(in the rows, 128 means zero)
Rotation paths and how fast each direction turns (degrees each step):
Each turn is a multiple of 5 degrees from 10 to 175, or 0.
Each row of a path follows its step; steps can be skipped.
Rotation 1:
step 0: [128 122 119 132 129 124 124 126 139 123 132 123 128 124 132 126 126 123
 123 124 135 129 120 130 127 131 128 124 119 114 136 133]
step 1: [125 124 113 133 135 119 131 120 137 127 122 125 129 129 126 130 130 141
 129 122 125 124 129 123 129 124 127 123 134 133 123 127]
step 2: [138 123 125 124 141 134 124 127 132 133 130 124 134 127 137 127 124 131
 115 123 129 127 120 122 124 132 126 130 125 121 134 129]
step 3: [129 124 117 132 131 116 119 132 132 124 127 130 121 123 119 138 128 135
 124 123 128 121 119 128 128 124 129 127 121 134 133 129]
step 4: [128 127 122 125 128 130 125 116 133 126 124 123 142 133 127 135 124 134
 115 122 126 129 135 125 123 135 128 128 127 131 132 133]
step 5: [129 126 114 132 135 124 121 123 119 124 138 127 126 128 137 131 129 132
 126 127 134 126 121 130 134 124 130 129 123 128 140 131]
step 6: [121 124 115 133 126 121 130 127 133 125 128 122 133 118 121 129 127 131
 116 121 121 130 135 122 129 130 127 126 130 120 131 128]
step 7: [135 123 116 134 135 132 123 122 132 131 124 121 135 136 133 125 131 136
 122 127 136 130 127 129 133 121 129 128 121 129 129 121]
step 8: [139 122 116 131 126 128 136 129 130 128 135 126 123 116 125 133 125 134
 119 123 125 126 119 125 129 134 130 127 131 128 134 132]
step 9: [134 128 123 132 131 121 122 124 136 116 116 120 139 124 129 129 127 128
 122 123 128 129 125 129 125 124 127 121 118 131 130 127]
[127 128 127 128 128 124 130 128 127 131 128 133 130 128 129 128 128 128
 126 133 128 129 127 127 126 131 130 125 126 129 129 125] | 0
Rotation 2:
step 0: [124 130 118 120 121 131 132 133 123 136 121 131 129 125 125 131 124 131
 128 130 134 134 128 128 135 131 133 117 134 132 132 124]
step 1: [130 128 123 127 123 126 137 130 123 133 126 137 117 134 130 125 127 130
 134 135 130 127 134 130 125 129 122 132 114 126 131 125]
step 2: [132 127 128 129 125 136 122 136 128 123 130 129 127 120 139 129 124 130
 128 135 123 138 133 132 139 126 126 129 122 126 126 136]
step 3: [116 132 120 124 133 132 123 128 119 133 133 130 127 127 129 119 124 131
 119 131 127 132 130 134 127 124 128 118 128 124 128 123]
step 4: [137 131 121 123 127 130 119 127 118 128 129 126 122 137 126 124 127 127
 131 126 134 130 122 126 133 135 120 133 124 118 129 123]
step 5: [130 129 120 134 131 127 125 131 132 130 137 118 128 124 139 123 132 130
 133 122 127 132 131 133 122 129 126 134 122 126 121 136]
step 6: [125 121 121 121 136 135 122 131 130 130 127 115 127 122 129 126 131 118
 123 125 133 130 128 127 130 128 130 118 130 129 134 127]
step 7: [127 124 125 130 130 125 131 125 114 131 120 128 125 130 129 129 134 124
 129 119 133 123 133 132 121 136 117 128 127 127 131 127]
step 8: [133 124 131 137 127 125 131 124 134 125 131 121 129 125 128 127 125 125
 129 124 130 135 138 129 135 141 126 132 122 127 134 137]
step 9: [120 119 125 139 133 130 129 131 122 127 134 127 125 119 123 124 128 123
 130 127 121 127 135 125 132 125 132 118 133 132 126 124]
[130 128 126 128 125 127 125 129 126 127 130 130 125 124 129 127 128 127
 129 125 131 131 132 128 127 128 127 124 127 126 129 127] | 0
[128 129 125 125 129 128 129 128 128 129 131 129 130 126 131 128 127 126
 130 125 132 127 125 126 127 127 129 132 129 131 130 128] | 55
Rotation 3:
step 0: [122 128 122 127 129 123 122 131 129 130 129 128 135 125 123 120 117 129
 127 127 130 115 130 131 129 122 133 121 119 124 120 125]
step 1: [131 131 127 128 130 129 123 120 127 119 131 128 129 138 129 126 127 121
 116 129 130 120 116 125 138 126 131 126 126 128 123 121]
step 2: [133 127 125 133 124 127 124 117 127 125 129 128 131 128 121 128 117 131
 124 123 125 118 134 124 127 127 117 138 125 133 132 122]
step 3: [140 122 129 126 135 132 132 121 131 119 122 132 136 126 136 134 127 128
 136 125 126 123 126 125 131 125 133 138 128 126 125 123]
step 4: [132 119 120 128 134 119 126 129 131 125 123 137 127 130 132 128 132 134
 123 122 127 119 142 132 127 127 127 129 129 123 124 133]
step 5: [123 123 129 134 144 128 126 128 130 131 125 131 132 130 122 122 134 128
 133 122 134 121 123 127 141 128 128 125 131 127 121 127]
step 6: [130 132 126 135 124 125 127 116 126 127 132 131 127 132 123 126 125 134
 125 123 135 122 127 138 131 124 126 121 140 120 125 128]
step 7: [129 128 130 130 134 132 127 121 123 117 129 128 133 128 120 128 125 128
 137 134 129 119 122 140 127 127 121 127 118 128 128 125]
step 8: [138 131 122 120 129 135 132 127 131 119 132 131 128 129 130 130 122 139
 123 121 126 124 127 128 133 132 125 125 119 119 127 127]
step 9: [129 126 127 126 138 132 121 130 127 129 132 124 141 134 128 131 134 126
 123 115 127 118 130 128 122 127 124 136 122 126 126 129]
[127 128 127 125 126 130 131 131 128 132 127 128 125 129 128 127 130 126
 129 131 129 131 128 127 125 127 128 127 129 130 132 127] | 0
Rotation 4:
step 0: [128 118 130 124 127 129 134 129 135 136 125 126 130 120 135 130 118 124
 124 133 127 131 134 123 127 117 131 121 125 126 126 133]
step 1: [129 125 127 133 120 128 129 126 122 137 130 128 121 128 123 132 137 133
 126 126 135 142 123 131 119 127 124 128 122 121 130 126]
step 2: [118 124 131 140 131 126 124 125 136 132 130 132 122 130 137 134 127 126
 127 125 125 123 135 125 129 134 119 130 134 123 128 129]
step 3: [131 130 130 133 131 135 139 131 131 130 128 118 126 126 124 123 137 124
 126 126 130 134 129 123 137 129 129 127 128 127 115 120]
step 4: [122 127 128 133 132 119 129 123 126 125 132 128 123 126 126 134 117 131
 125 136 128 139 124 117 127 125 131 123 132 134 133 122]
step 5: [121 128 131 134 129 135 124 123 130 132 116 133 132 130 120 138 137 129
 125 136 127 126 131 128 125 123 127 128 118 128 122 130]
step 6: [120 123 130 129 117 133 123 133 129 130 124 125 125 124 140 121 119 125
 123 127 129 130 128 125 123 129 126 127 126 127 122 115]
step 7: [132 135 126 129 132 124 134 124 130 142 129 115 124 123 132 135 129 133
 135 133 126 131 127 127 122 130 121 129 123 125 124 130]
step 8: [126 115 131 138 129 128 128 126 122 123 132 123 125 128 129 139 124 126
 117 124 129 133 134 131 131 133 130 125 128 125 123 134]
step 9: [124 132 129 136 127 129 128 131 125 132 129 135 113 129 130 126 139 129
 134 126 123 132 132 124 131 121 128 126 126 137 121 124]
[129 125 124 131 130 130 127 130 131 129 128 126 133 127 126 129 128 125
 128 130 128 126 132 129 130 128 129 128 126 128 129 130] | 140
[129 128 130 130 126 127 127 131 126 129 131 128 127 125 126 124 129 128
 128 126 127 128 129 126 126 130 131 126 124 129 131 125] | 135
[127 128 127 128 131 130 126 124 129 129 128 128 128 125 131 124 128 127
 130 125 131 126 126 124 129 129 129 130 127 128 125 128] | 100
Rotation 5:
step 0: [123 124 134 130 113 124 132 123 128 133 128 121 124 126 125 121 125 129
 125 122 141 131 132 123 138 136 126 139 137 129 128 127]
step 1: [131 129 144 126 132 137 134 136 135 130 135 133 129 131 133 124 124 132
 122 128 141 127 120 118 132 128 131 127 127 128 120 133]
step 2: [136 130 131 125 131 135 132 130 112 123 126 130 125 122 124 113 129 126
 124 125 129 137 130 123 131 128 123 135 116 130 123 130]
step 3: [130 127 128 125 121 135 121 134 132 125 126 120 129 122 129 137 127 125
 120 116 134 139 120 136 126 122 130 133 120 135 119 128]
step 4: [130 120 134 131 130 126 127 129 125 110 127 123 132 124 127 129 128 133
 122 128 129 128 112 125 131 129 129 127 122 130 139 116]
step 5: [125 123 136 134 122 125 126 116 126 121 113 128 123 122 126 128 119 123
 121 128 133 126 124 126 121 132 131 140 129 121 127 135]
step 6: [120 128 136 124 118 124 138 131 133 120 127 128 134 128 129 122 125 123
 124 134 130 122 123 127 129 137 135 121 124 131 112 128]
step 7: [133 127 130 129 138 125 130 140 125 127 118 122 122 128 131 115 131 126
 122 125 132 120 130 123 116 134 123 132 125 138 123 124]
step 8: [126 123 130 119 129 124 117 137 127 129 126 123 139 122 113 126 118 128
 126 124 133 131 135 128 125 125 131 133 127 134 121 130]
step 9: [133 119 121 131 126 121 124 132 130 127 130 113 128 129 126 119 122 136
 124 126 139 134 117 123 135 132 122 121 131 124 126 124]
[126 125 127 128 129 129 125 127 129 126 128 126 130 128 125 129 130 130
 128 129 129 132 125 132 127 128 125 129 131 126 131 126] | 70
[128 126 130 130 127 126 124 130 127 129 130 130 128 128 130 129 124 129
 126 128 128 128 129 127 130 131 128 127 128 123 131 130] | 85
Rotation 6:
step 0: [123 125 115 130 132 130 134 128 131 125 127 126 124 127 138 124 141 135
 126 134 126 129 131 128 131 130 137 126 118 124 123 133]
step 1: [133 128 131 127 122 136 138 125 138 125 120 119 124 133 124 132 135 120
 120 121 127 128 126 131 133 133 125 131 130 128 135 133]
step 2: [127 118 116 138 131 137 130 123 126 127 132 128 128 129 132 133 140 131
 135 128 126 132 128 131 135 128 139 125 131 127 127 126]
step 3: [127 123 126 124 122 136 131 127 134 130 129 134 116 131 123 130 126 122
 119 123 123 127 126 130 132 136 127 127 136 129 143 130]
step 4: [125 125 117 139 131 130 137 133 131 124 132 140 125 131 131 127 136 128
 136 129 132 132 128 129 129 117 132 126 130 136 132 125]
step 5: [134 130 123 121 130 136 135 125 138 128 130 134 121 126 126 129 119 125
 119 128 122 125 136 130 136 127 123 129 131 133 129 135]
step 6: [127 137 124 140 129 135 135 127 123 117 124 141 130 132 136 128 134 128
 126 124 130 128 131 131 130 120 129 130 125 125 127 123]
step 7: [129 127 132 125 120 134 133 118 136 126 129 132 129 116 129 127 126 130
 119 120 117 129 133 127 133 129 130 122 125 133 128 135]
step 8: [121 129 123 138 128 132 133 124 132 119 128 127 123 125 137 130 135 122
 123 130 126 128 127 130 120 122 135 132 120 121 132 120]
step 9: [128 124 125 126 125 126 138 124 137 128 123 122 122 120 132 128 135 133
 122 129 126 127 127 123 137 130 127 122 128 127 133 142]
[128 127 124 129 127 128 126 130 129 130 128 130 128 132 126 131 128 126
 133 128 127 127 126 130 130 131 128 129 129 130 130 131] | 40
Rotation 7:
step 0: [136 125 128 122 135 126 126 127 130 125 118 122 125 125 116 134 126 124
 142 132 128 129 123 130 131 127 131 130 137 136 135 131]
step 1: [120 122 132 119 132 124 128 142 138 134 119 128 123 124 126 126 134 124
 132 132 129 117 129 128 137 120 125 128 125 131 130 124]
step 2: [128 131 130 127 126 114 126 130 125 127 127 126 111 128 127 127 137 123
 127 136 120 127 126 121 126 126 127 140 128 128 132 121]
step 3: [127 128 129 121 124 131 126 120 136 118 124 121 120 120 127 128 132 125
 131 141 119 130 126 133 130 137 125 126 127 131 137 129]
step 4: [134 121 123 125 136 129 121 132 134 124 122 130 129 133 129 130 137 131
 131 130 117 123 128 132 134 121 130 129 128 141 139 124]
step 5: [124 125 126 124 127 129 126 133 123 121 116 135 117 131 127 125 140 124
 133 132 132 127 127 119 128 121 127 129 116 135 126 130]
step 6: [129 123 128 121 128 127 130 132 127 121 120 111 123 129 123 129 129 125
 127 138 128 130 124 123 114 124 126 134 128 129 135 128]
step 7: [128 124 126 124 133 133 125 125 128 138 121 127 121 115 126 129 129 126
 132 137 123 126 126 135 127 121 120 126 134 139 138 130]
step 8: [133 123 130 126 123 127 126 134 135 130 124 131 119 126 130 129 130 115
 135 125 121 125 122 128 134 115 134 134 121 130 135 126]
step 9: [126 122 123 123 125 125 127 133 134 116 130 126 115 121 134 123 137 125
 124 132 127 131 128 118 127 123 119 126 126 124 134 122]
[129 129 127 125 130 129 127 121 129 129 128 126 129 128 127 127 127 128
 131 128 127 129 132 132 127 126 130 127 129 128 129 128] | 100
[128 131 128 124 129 128 128 128 125 130 129 129 124 131 132 128 127 125
 129 125 129 125 129 127 128 128 129 128 124 128 129 127] | 110
[130 127 128 125 130 132 128 129 125 130 122 128 129 130 126 128 129 129
 127 127 133 129 129 126 127 129 129 130 130 128 127 129] | 60
Rotation 8:
step 0: [133 122 131 123 126 120 129 123 126 127 123 130 129 122 129 117 128 125
 125 119 124 126 131 134 120 131 128 135 131 127 119 139]
step 1: [124 127 129 134 128 123 130 118 135 129 127 129 130 121 128 126 127 117
 131 129 125 133 123 135 127 139 126 116 125 124 123 130]
step 2: [133 130 124 121 125 125 131 126 143 122 123 120 133 126 133 126 130 132
 125 127 129 130 129 133 129 131 122 117 132 138 129 125]
step 3: [121 131 129 126 131 131 126 118 130 128 127 131 127 117 126 121 127 136
 124 127 134 136 140 130 136 129 128 129 125 134 131 120]
step 4: [131 127 129 128 142 135 126 124 132 123 120 136 129 126 122 126 122 131
 133 126 122 135 129 123 126 128 123 133 139 132 128 127]
step 5: [136 128 127 127 133 130 122 130 126 122 122 135 129 121 116 130 129 136
 123 125 129 127 121 135 127 139 138 125 129 125 128 133]
step 6: [130 129 136 126 128 126 123 126 140 126 127 129 129 119 125 126 138 122
 128 128 121 125 128 132 120 124 136 131 124 131 133 138]
step 7: [127 133 139 125 130 121 130 120 135 139 122 125 128 130 125 132 124 125
 128 127 128 127 129 143 129 132 129 129 128 132 120 127]
step 8: [135 131 119 129 125 130 122 122 131 129 125 120 126 122 129 129 119 120
 120 124 125 133 129 134 127 129 120 128 127 139 125 129]
step 9: [126 133 125 130 125 129 124 126 133 121 123 133 134 129 133 120 120 132
 123 129 121 141 133 128 124 133 134 125 121 129 123 120]
[126 127 127 131 126 128 128 126 127 128 126 125 133 129 127 132 131 128
 128 131 130 129 131 129 128 127 127 128 129 130 126 129] | 65
[128 131 125 128 127 128 130 126 131 127 127 125 127 129 128 127 125 127
 130 125 129 129 129 129 131 124 127 125 124 128 127 127] | 60
[129 126 128 125 132 130 126 125 127 127 128 125 126 126 131 131 129 130
 130 130 127 129 127 127 127 128 129 128 124 128 124 129] | 0
Rotation 9:
step 0: [123 120 126 127 122 127 139 129 126 121 130 125 135 115 134 132 130 116
 130 130 133 132 137 126 135 129 135 133 126 126 129 134]
step 1: [120 123 121 130 122 136 118 127 135 123 121 132 136 115 137 133 133 128
 127 128 128 118 124 133 127 130 128 130 131 132 129 129]
step 2: [132 117 123 123 129 135 119 137 134 133 119 122 120 129 134 130 124 135
 131 130 127 132 123 136 126 125 129 139 125 125 131 131]
step 3: [126 128 132 121 126 135 128 139 132 139 132 122 133 130 129 126 127 132
 127 123 119 137 123 130 140 126 136 120 120 131 126 131]
step 4: [125 138 125 128 124 126 129 128 130 138 129 125 131 128 136 121 121 126
 131 129 137 132 121 126 136 128 137 120 140 134 135 123]
step 5: [122 134 126 129 131 131 132 128 126 128 125 127 124 132 134 127 128 117
 135 134 130 121 130 128 124 123 132 126 121 130 149 132]
step 6: [129 133 119 129 122 128 132 133 124 133 132 125 134 131 129 128 142 131
 127 130 127 116 121 130 117 128 132 133 117 134 129 129]
step 7: [133 125 125 124 117 117 126 135 134 132 128 127 127 131 133 123 135 125
 126 140 134 133 133 125 127 134 131 137 125 133 120 133]
step 8: [117 131 136 126 127 128 124 125 135 124 124 125 128 123 139 125 134 122
 128 128 128 126 133 122 140 127 137 134 123 123 118 133]
step 9: [117 122 126 120 123 128 123 124 123 132 119 130 118 121 136 133 129 134
 133 119 133 117 122 127 129 128 133 127 133 131 126 127]
[124 128 129 127 128 123 129 128 126 127 131 129 126 130 130 126 128 129
 127 129 129 124 130 126 126 128 128 129 127 127 124 128] | 35
Rotation 10:
step 0: [128 134 133 122 128 141 132 127 131 125 130 138 123 131 126 133 118 137
 122 133 118 136 124 122 127 127 131 124 127 125 130 129]
step 1: [130 118 128 130 119 126 133 126 137 128 123 127 125 127 122 125 120 124
 138 137 136 122 129 125 131 129 121 124 131 133 118 120]
step 2: [133 131 117 133 134 122 129 129 132 129 122 124 123 128 124 133 131 123
 120 118 129 133 117 134 127 124 132 137 135 137 125 129]
step 3: [123 125 125 120 119 137 128 134 123 128 126 132 127 120 125 123 131 124
 123 125 113 131 136 130 127 123 137 123 126 125 130 123]
step 4: [134 125 133 123 132 127 128 131 135 125 123 129 136 133 128 129 125 122
 135 142 125 124 123 114 136 126 133 133 129 124 127 134]
step 5: [135 123 132 134 126 125 125 129 136 135 121 124 125 122 125 128 126 140
 128 118 130 114 123 134 122 131 132 131 128 132 127 127]
step 6: [126 133 118 124 130 132 133 118 126 122 124 126 128 121 131 125 130 115
 126 118 125 124 133 125 124 129 126 127 131 127 142 126]
step 7: [133 125 127 134 127 130 124 124 124 124 126 124 139 123 135 125 129 129
 131 137 120 133 134 134 136 127 134 135 119 116 121 131]
step 8: [134 122 138 129 126 139 119 129 136 130 130 132 126 131 133 129 133 135
 129 126 139 128 124 126 128 125 130 125 134 131 136 140]
step 9: [133 140 128 127 128 129 137 115 128 130 121 130 122 125 128 130 115 131
 129 131 125 126 126 134 118 130 121 121 128 126 133 126]
[126 128 126 127 127 129 127 129 129 125 130 126 129 127 129 130 133 126
 126 131 126 129 130 130 124 127 130 129 127 128 126 131] | 90
Rotation 11:
step 0: [130 127 131 120 130 124 127 128 137 131 118 124 119 124 131 136 125 123
 127 128 128 140 124 143 134 127 130 133 132 122 130 131]
step 1: [131 129 128 133 125 126 134 127 120 128 119 126 122 129 121 127 129 116
 130 132 136 124 134 128 117 135 141 127 133 131 136 132]
step 2: [135 136 130 124 127 123 131 137 128 137 136 124 133 127 127 129 130 124
 132 135 126 129 122 120 129 131 123 142 125 139 134 132]
step 3: [136 121 131 125 128 128 126 135 133 122 135 125 115 129 131 128 127 119
 125 116 135 130 125 124 127 124 115 126 131 125 132 133]
step 4: [115 138 125 131 127 122 122 130 128 127 116 127 126 124 139 131 130 123
 131 125 140 124 122 131 127 128 126 127 124 129 137 125]
step 5: [134 139 131 127 124 125 121 115 127 133 121 132 129 126 127 128 121 119
 127 128 128 136 126 128 122 129 129 133 133 132 121 142]
step 6: [128 125 133 134 127 123 137 133 112 123 134 127 120 134 128 136 121 131
 131 128 128 131 127 125 125 132 127 138 129 124 135 136]
step 7: [128 135 128 127 134 125 116 136 124 131 139 126 131 133 129 126 124 120
 123 131 131 137 128 126 125 127 121 123 130 131 142 120]
step 8: [126 120 135 121 130 118 120 132 139 123 118 125 128 121 131 134 126 125
 132 127 135 140 134 132 133 127 125 134 133 127 127 131]
step 9: [133 136 130 128 129 123 127 128 125 131 119 127 118 134 127 126 128 131
 134 124 136 125 130 134 127 135 142 121 130 130 137 138]
[128 129 131 131 127 130 127 126 128 127 126 126 131 128 127 127 131 128
 128 128 131 129 131 129 130 133 130 130 127 131 126 132] | 95
Rotation 12:
step 0: [136 125 131 132 138 124 136 124 125 122 134 133 137 129 134 123 130 132
 116 130 117 128 131 122 132 126 122 131 134 121 123 134]
step 1: [124 138 120 127 117 118 121 131 125 126 139 120 117 133 129 128 131 127
 130 119 126 131 133 125 130 128 127 135 120 128 124 136]
step 2: [130 131 131 132 132 133 127 131 119 126 114 132 124 125 125 124 120 129
 143 118 129 121 118 136 128 133 130 129 124 132 128 130]
step 3: [132 120 133 132 128 129 139 130 138 130 136 132 130 130 121 131 119 135
 126 130 129 128 121 121 123 128 121 125 141 128 133 137]
step 4: [130 135 129 131 122 123 132 123 126 134 146 126 127 131 135 123 132 123
 125 133 124 130 124 134 142 126 136 132 127 125 133 121]
step 5: [123 124 124 129 123 130 127 140 114 127 120 118 131 123 132 129 127 123
 133 119 125 131 129 130 132 130 128 119 127 114 121 129]
step 6: [131 133 130 128 137 132 133 132 129 139 120 136 121 135 130 135 128 142
 124 117 128 125 135 121 121 131 132 127 134 129 132 131]
step 7: [129 123 134 133 129 113 135 121 124 124 137 131 134 131 131 134 127 129
 130 129 137 135 129 136 127 121 127 131 122 138 137 134]
step 8: [131 129 135 134 120 127 124 127 118 121 127 131 127 129 120 123 141 125
 126 127 123 123 121 130 136 124 116 127 127 113 127 128]
step 9: [124 127 121 134 129 134 127 138 132 130 125 132 114 123 136 129 124 121
 132 119 122 130 131 116 131 122 129 138 135 128 127 132]
[132 126 129 125 127 125 129 128 131 128 125 132 127 131 129 128 125 127
 128 128 131 128 129 129 129 128 130 127 130 127 126 129] | 100
[130 128 130 128 130 128 126 130 128 131 124 125 128 126 128 132 128 127
 129 127 129 127 126 127 126 129 130 132 131 129 128 129] | 100
